Rotation paths and how fast each direction turns (degrees each step)
Each turn is a multiple of 5 degrees from 10 to 175, or 0.
Each row of a path follows its step; steps can be skipped.

step 9: +1.28 -0.52 -0.81 -0.47 +0.13 +0.21 +0.18 +0.81 -0.24 +0.44 +0.41 -0.85 -0.57 -0.85 +0.59 +0.09 -0.82 +0.98 -2.16 -0.14 +0.81 -1.63 -0.35 +1.61 +1.86 +1.09 +1.57 +0.51 -0.48 -2.72 -2.00 +0.12 +1.65 -0.47 -1.32 -0.24 -1.16 +0.59 -1.67 +0.63 +2.03 -1.09 +1.05 +1.29 -2.49 -0.34
step 10: +0.63 +0.50 -0.68 -0.33 -1.00 +0.44 +2.27 +0.41 -0.35 -0.83 +0.08 +1.86 -0.88 -0.34 -0.51 -1.33 -0.41 +1.54 +2.51 +1.52 -1.36 -1.10 -1.19 +1.61 +0.48 -0.95 +1.73 +1.07 -1.67 -0.26 -0.57 +0.05 -0.48 -1.66 -0.11 +0.87 -1.19 +0.81 +2.86 -0.96 -0.40 +0.49 -0.37 +0.73 +1.28 -2.36
step 11: +0.18 +0.43 +2.27 +1.48 -1.21 -0.69 +1.58 -0.80 +0.49 -2.88 +0.13 -0.92 -1.64 -1.36 +1.65 -0.20 +1.48 -0.55 -0.06 +0.80 -0.02 -1.48 -0.10 +1.02 -0.49 +1.98 +0.97 -1.49 -0.72 -1.05 -1.66 -1.15 +0.21 +0.00 -0.08 -1.35 -0.63 -0.26 -1.62 -0.46 -0.75 -0.72 -1.31 -1.67 +1.28 +1.00
step 12: -1.17 -1.31 -0.69 -0.18 -0.88 -0.24 +0.74 +2.91 -0.80 -0.46 +2.06 -0.18 +0.55 +0.95 +0.26 +2.13 +1.21 -0.45 -1.71 +0.25 -0.22 -1.58 -0.06 +1.71 +2.15 -0.39 +2.14 +0.60 -0.66 -2.13 -1.26 +1.06 -0.68 +0.70 +0.20 +0.23 +0.62 -0.89 +1.95 -0.31 +0.16 +0.32 +0.78 +0.04 -0.84 +1.55
step 25: -0.12 +0.36 +0.41 +1.52 +0.50 -0.69 +0.56 +0.65 -0.63 -1.29 +3.58 +0.51 +0.90 +0.12 +0.33 -1.72 +0.91 +0.24 +0.96 -0.38 -1.08 -1.96 +0.59 +0.90 -0.15 +0.48 +3.12 -1.72 -1.46 -0.25 -1.35 +0.66 +1.41 +0.50 -2.24 -0.19 +0.43 -0.39 -0.03 +0.99 +0.25 -0.35 -0.83 -0.08 +0.70 +1.89
step 29: +0.45 -0.37 -1.31 +0.11 -0.55 -1.72 +2.16 -0.15 -0.14 -0.71 +1.01 -0.20 -0.59 -1.11 +1.71 +0.63 +0.37 +1.43 -0.96 -0.42 -0.24 -1.61 -0.16 +0.70 +0.25 +1.49 +2.16 +2.10 -2.28 -1.26 +0.40 -1.10 -0.78 +0.69 -0.22 +0.40 -0.68 +0.11 +0.85 -2.08 +1.56 +0.71 -2.17 -1.20 -1.40 -0.93
step 31: +0.42 -0.73 +0.91 +0.60 -1.14 -0.23 +0.60 +1.12 -1.11 -0.76 +1.36 -1.02 -0.84 -1.12 -0.33 +0.50 +0.77 -1.65 -0.27 +0.50 +1.25 -1.52 -0.28 +0.50 +2.12 +1.25 +2.81 -1.16 +0.28 +0.45 -2.53 +0.74 -0.92 -1.28 -0.21 -0.20 -0.11 +2.04 -1.79 +0.26 +1.67 -0.88 +0.85 +1.39 -0.82 -0.04
step 32: +0.44 -0.43 -0.71 +0.60 -0.94 +1.29 +3.46 +0.95 +0.01 +0.73 -1.42 +1.72 -1.22 -0.93 +0.21 +1.68 -0.22 +2.23 +0.37 +1.49 -0.12 -1.28 -0.33 +1.61 +0.95 -1.00 +1.40 +0.11 -1.81 -1.95 +1.21 -0.64 -0.63 +0.26 +0.05 +0.15 -0.89 -0.55 +0.69 -0.57 +0.18 +1.05 +2.53 +0.64 +0.50 -0.03
step 34: -1.48 -1.29 -0.49 +0.41 -0.15 -2.44 +1.47 +0.27 +0.61 -0.03 +1.70 -0.31 -0.06 +0.34 +1.47 +0.94 +1.18 -2.73 -0.64 -0.78 -0.07 -0.90 -0.42 +1.24 +1.79 -0.91 +1.67 -0.15 -0.86 -1.83 -0.34 -0.42 +0.38 +1.49 -0.97 +0.44 -2.10 +0.46 +0.07 +1.28 +1.21 -1.09 +0.04 -0.87 -1.79 +0.56
Speeds:
-0.60 -0.34 +0.06 -0.32 -0.16 +0.41 -0.38 +0.40 -0.66 -0.27 +0.58 -0.17 +0.59 -0.22 -0.94 -0.21 +0.31 -0.14 -0.03 +0.23 -0.09 -0.31 -0.03 -0.02 +0.19 -0.31 +0.19 +0.59 -0.27 +0.36 +0.31 +0.31 -0.20 -0.28 +0.47 -0.05 +0.31 +0.69 +0.23 -0.67 -0.30 +0.54 -0.43 -0.19 -0.01 -0.33
175
+0.20 -0.16 +0.21 -0.63 +0.26 +0.07 +0.03 +0.12 -0.29 -0.35 +0.02 +0.40 +0.33 -0.19 +0.56 +0.34 +0.05 +0.53 +0.61 -0.04 +0.04 +0.60 +0.22 -0.08 +0.03 +0.04 -0.18 +0.53 +0.03 +0.18 +0.14 -0.38 -0.62 -0.87 -0.66 +0.07 -0.46 +0.02 +0.24 -0.08 +0.14 +0.26 +0.71 -0.99 +0.07 +0.07
130
+0.42 +0.08 -0.06 -0.45 -0.35 -0.24 -0.35 -0.41 +0.42 -0.49 +0.43 +0.31 +0.70 +0.60 -0.29 -0.89 -0.41 +0.65 +0.09 -0.10 +0.60 -0.13 +0.57 +0.27 -0.40 +0.17 -0.10 +0.02 -0.24 -0.39 -0.12 +0.08 +0.37 -0.46 -0.01 -0.74 +0.39 -0.23 +0.15 +0.47 +0.03 +0.17 -0.19 +0.17 -0.30 -0.07
20
-0.66 +0.06 +0.03 +0.34 +0.19 -0.38 +0.12 -0.29 +0.27 +0.34 -0.17 -0.42 +0.73 -0.78 -0.44 -0.50 +0.78 +0.32 -0.24 +0.11 +0.12 -0.23 -0.08 -0.09 -0.51 +0.13 +0.08 +0.14 -0.50 -0.20 +0.07 -0.05 +0.43 -0.15 -0.31 +0.33 -0.73 -0.33 -0.64 -0.06 +0.43 +0.30 +0.41 -0.08 -0.30 +0.56
160
+0.14 -0.17 -0.31 +0.17 -0.01 -0.12 +0.47 -0.02 -0.42 -0.04 -0.27 +0.31 -0.13 -0.11 -0.09 -0.21 +0.14 +0.64 +0.31 +0.33 +0.76 +0.54 -0.23 -0.73 -0.57 +0.75 +0.65 -0.08 -0.12 -0.01 +0.51 +0.04 +0.18 +0.96 -0.01 -0.28 -0.30 +0.49 +0.55 -0.19 -0.44 +0.07 +0.04 +0.11 +0.11 -0.34
115
+0.06 +0.35 -0.40 -0.43 +0.76 -0.17 -0.11 -0.12 -0.48 -0.66 -0.15 -0.03 +0.14 +0.13 -0.36 +0.05 +0.03 -0.19 -0.13 -0.19 -0.40 +0.17 +0.08 -0.19 +0.23 -0.26 -0.36 +0.47 +0.15 -0.59 +0.38 -0.33 -0.35 +0.41 -0.21 -0.24 -1.07 -0.14 -0.46 +0.43 +0.04 -0.08 -0.63 +0.63 -0.24 -0.64
55
+0.29 -0.25 -0.83 -0.29 -0.07 -0.69 -0.27 +0.14 -0.02 +0.39 +0.62 -0.05 -0.07 -0.14 +0.05 +0.30 +0.06 -0.41 +0.15 -0.11 +0.71 +0.24 -0.73 +0.34 +0.05 -0.06 +0.32 +0.13 -0.31 -0.19 +0.31 -0.19 -0.41 -0.45 -0.08 +0.03 +0.20 -0.42 -0.41 -0.48 -0.79 -0.54 +0.31 +0.46 -0.63 +0.12
130
